Each path below is one point turned by a fixed rotation once a step. After each direction that follows a path, write how fast that rotation turns it, in degrees per step (0 if it stays still).
Each turn is a multiple of 5 degrees from 10 to 175, or 0.
Each row of a path follows its step; steps can be skipped.
Path 1:
step 0: -17   1   9   7   0 -19   1  -7   9  -4  -5 -10  18 -15 -17   2 -11 -10  -1  13 -12  -1 -11  -3  -5   7  -2  10  -7   5  -5   0  21   3   0   9 -25 -15   9  -3   1   7  17 -24  -2  10  16  13  -5   0
step 2: -15  -6   8   7  -3  -7  -9 -11  -9 -11  -2  -5   1   3 -17   4   7  -9 -19  16  14  24   3  -9  -1  13   9  24 -16  -4  10  -1  16 -19 -22  -4  -6  -4   0   2  -2  10   2  -8   2  15  15   4   8  -2
step 3:  -4 -18  -7  16   3 -17   4  -3  12  11  -7  18   1   4  -3   5 -11  -6  11   3 -13  -5  -2  -2  -6  22 -12  -6   7  -6  -6  -9  10  33 -12   4  -9 -12  -6 -13 -21  12   1 -15   4   0  -5   1  -1  13
step 7:  -5 -11  -8   3   2   1  -8  -5   5 -11  -3  -1 -13   9   0   4  16 -17   1  12  -1   5   8 -20   3  17   2   8 -13   0   1   0   6   4  -9 -18  -3 -14  -1   8   3  25 -22 -20  23  23  -4   4  -8  -3
step 9:  12  20  -3 -13   3  11 -18 -11  18   0   2   3 -17   4 -14   7   4  -1  -8  12  -8  -2  -1  -2 -18  18  -4  16   4  -1  -4 -23   3   1   6   6  -4  -7   8   3  -7  25 -19 -13   4   7  -1 -14 -15  -5
step 11:   5   0 -15  18  13  -5   5  12  18  -8  16   9   0   3  -9  -3 -16   7 -15  15  -2  -8  -6 -15 -11  21  -9  11   5  -9  -5 -18   3  18 -12  -3 -13 -12  -5  -7  -3   9 -21  -7  -7  -6  17  -3  -1   4
step 12:  -8  -6  -5 -12  -6  -3 -13 -19   5   4  -4 -17   2  15  -8   6  10 -22  -4   7 -13  -5   0  16   2   5  -6  29 -18   5   5   5   0   0   3   0  -9   1 -10  -3   2  13   7 -32  10  15   1   3  -7  -5
step 14: -17   1  -5 -12  -2  -2  -6  -1  10  -6  -2  -9  -5  11 -14  -7  -6   3 -10  24   0   1   8   3 -13  15  -4  27  17   1  14 -16  13  -9  -9  12 -18   8 -13  -7 -20  13   7 -14  -7   0  -1   0 -12   6
step 15:  10 -15  -9  10 -14 -18  -4   4   2  -5  -2   5   5   5  -2  22   9  -8  -1   5  -5   0 -12  -7   1   8   7   4 -16  -8  -3   2   1  23  -5  -6  -2 -19   6 -13  -1  31  13  -3  21  19  14  -1  -2 -11
step 16: -19   7   3  19  14  -1  13  -1   7   5  19  15  17   0 -23  -7   4 -10  -8   7  -8   7  11  -8  -6  15 -15  28   2  -6   6 -13   0   2  -7   8 -14   6  -4   1  10  -9   2 -20  -2  -2   8   6  -3  11
step 17:  13  -4  -2  -2  -4  12 -12 -28  11  -6 -15   4  -9  11 -16  10   6 -12 -14   4  -3   1 -11   9   4   7  -5   6  -1   6  -4   1  16   5 -10  -7  -3 -15  -6 -12 -22  33   6  -6  -3  13   3 -10  -2   8
Directions:
 0  6 -1  0  4  4  1 -3  6  2  0  1  5 -4 -1  4  2 -6 -4 -4 -1 -2  2  4  1 -2 -6 -2 -2  3 -3  4  3 -3  4  4  0  0  2 -1  4  0  0 -1  2 -2  3 -1 -4  1 -> 90
 3  1  1  3  0  3  3 -2  1 -1  2 -1  7  4 -5 -5 -3 -1 -1 -1  4 -6 -4 -6  4 -7  0  2 -4  3 -2 -3  0  2  1 -4 -1  1 -4  1  3  1  0 -1 -1  5 -1 -1  2  2 -> 70
 1  6  1  0 -4 -3  0 -4 -1  1 -4  2  0  1  1  1 -1  3 -1 -3 -2 -1 -1 -4 -1  1 -6 -1  6 -3  2  3  4  3  0 -7  3 -4 -1  1  3  6 -5  3  0 -1  4  2  2 -3 -> 175
-1  2  2 -2  5  6  2 -1  3  0  1  1  0  6  1 -4 -4  5  3  0 -2 -3 -2  3 -2 -1  2 -2  7  2 -1 -2  2  0 -1  0  3 -2  0 -5 -5  0  2 -8  1 -5  6  1 -1  1 -> 135
-1  4 -2 -2 -3 -1  5  1  1 -2  3 -3  2 -2 -1  4 -1  3  3  3  3 -2  0 -2 -6  0  4  0  3  3  1  0  3 -2  8  5  3  1  2  2 -4  3  3  7  0  5  2  3 -4  1 -> 80
 5  0  4  0  2  0 -1  2  1 -3 -2 -2 -3  0 -3  2  2  1 -4  2 -6 -2 -1 -3  9  3  6 -4 -1  0 -7  1  2  4 -2  3  1  2  5  1 -1  2 -3  3 -3  0  4  1  0  1 -> 175
-3 -1  6  0 -2  2  0  5 -3 -1  5  0 -1  0 -1  4 -2 -6 -7 -1  1  1 -4  1 -6  0  4 -3  2  0  1 -6  0  2  1  0  1 -1 -1 -1  6 -1 -3  2  2 -2  3 -5  5  0 -> 155
Path 2:
step 1:   5   5  -1   9   3  13  10   4   2  12   0  -9   0  10   6  -6 -14  -8  11  -3   2   1  18 -15 -13  23   4   0  19   0 -18  11  -8  -4   1  20  14   1 -10  16  10  -9   9  -3  17 -11   7  -9   3 -16
step 2:  -3  12 -18  -1 -14   7  17 -31 -11   3   6 -12  -5  10  16   3  -6   7  19  13  13  23  -6   3 -13  -5  -9  -3   5 -10   2  -7 -12  -1  -7   4  10  -4  -2  -1  10  -7   3  -2  12 -18   1   0  13  -3
step 5:   5  -1   5  -8   2 -15  -6 -13  14 -11  27 -18   6  -3  -6 -13 -21  17  -3   2  11   3   2  -7  15  -7 -10  -1  -7   5  -2 -10   6 -12   4 -27   1   0 -18   4   0   2 -12   6   2  -1 -18   9  -1 -10
step 6:   3  -7  17  18  -3   1 -21  -1  10  16  10  -8  -3   0   1  -3   5  14 -21  13   2  -2   2  -3 -16  -6   5  -3  -8  10 -15  -5  14  -8 -21 -19   1   5 -12  18  -7  -9   8   0   6  18  -2   2   3  -9
step 8:   4  -6 -13   7  14   9   7 -16   3  -4  -9  -7 -12 -13   9   5  -3  14 -16  18 -12 -15   5   5  14   7  -9   0 -20  -2 -18  -5   1  13 -17   0  -5   4   5   4  12  15  -5  20  17  -5   2  -3  10   9
step 10:   0   6  -1 -23  -8  13  -9  -4   5 -20 -28  -2   9 -20  11   3   1  -1   3   5  -9 -11 -17 -25  16   8  -4   9  -9  -5   6   0  -1 -14  -3   5  -9  -7   9  10  -2  -7 -12  -9  10   3 -10  13   0  -3
step 11:   9  -7  12 -16  -5   3 -10  23   5 -13 -20 -11   2  15   8  20   5   1  -8  -3  -2  -1   8  -5   7 -16  -3   7 -18   1   4  -5  -2  -9   4  -2   6  22  -2  -3   0   0  10   1  10  -9 -16  27   9   6
step 12:   7   5  16 -19  -9   5   3  10   1 -15  -7  -5 -16  17  -1   4   3  -3 -12 -15 -27  -7   2  -2  -7  -7   9 -13 -13   6   7   7  -5 -16   0   5  18 -18  -7  10 -20   0  12   4   0   1   0  -6   7 -15
step 14:   6  -4  -7 -12 -20   2 -17  -5  -7   8  10  -1 -21  -9   7  12 -11 -12   0 -10 -11   8   7   9 -14   7  -6 -14  -2 -11 -16  -2 -11 -12   8  -3   6  14  15   1  -2  31   9   3  -4 -11  12  -6  -4   8
step 15:  10  -4 -20  -3 -14   0   1  16  -5   7   3 -12  -8  -4   0  -1   1   4   3 -10 -18   7 -24  -9 -14   8  -3   4   9 -18   6 -17  14   1   5   5   8 -11   5  11  17   9  -4  10 -24   1  20   2  -2   5
step 16:   0 -11  -1   7  -7  -2 -16  11   2   5 -11 -13  -2  -5  -7  -3   6  -6   3   5   8   5 -11   0  12   4  -6  14  17 -12  -4 -13  -3 -25  32  -3 -14 -14   4  -9  17   8   7  17  -3 -15  -4  -9   7  -7
Directions:
 0  5  0  0  0 -4 -2  4  0 -4 -4 -1  2  5  1 -1 -2  1 -4  0  6 -2  4 -3  3  0  6  3  1  8  0 -3 -2 -6  0 -6  5 -2  2 -1  1  0  1 -1 -2  5  2  0 -2  1 -> 60
 1 -1  1  3  1  1 -2  0 -2  1 -3 -3  0  3 -2 -3  7 -4 -1 -2 -2  0  0  3  2  2 -1 -1  2  2  0  0  9 -6 -2  5 -3 -5 -1  1 -2 -2 -6 -6  0  1  6  1 -2 -5 -> 120
-6  1  6  6  2 -3 -1  1 -3  3  0  2  0  1  4 -3 -1 -3 -5 -1  0 -3 -2 -2  1  4 -6  1 -3 -3 -3 -4  2  2 -3 -2 -5 -1  2 -4  4  1 -3  5 -4  4 -4  0  0 -3 -> 35
-4  1 -1 -2  4  0  3  2 -7  1  7 -5 -6 -1 -2  2  1  1 -1 -1  4 -5 -3 -2 -2 -3  1 -5  0  2  0 -4  5  0  2  1  5  1  5 -1 -1  1 -2  1  6 -2 -1  5  1  0 -> 115
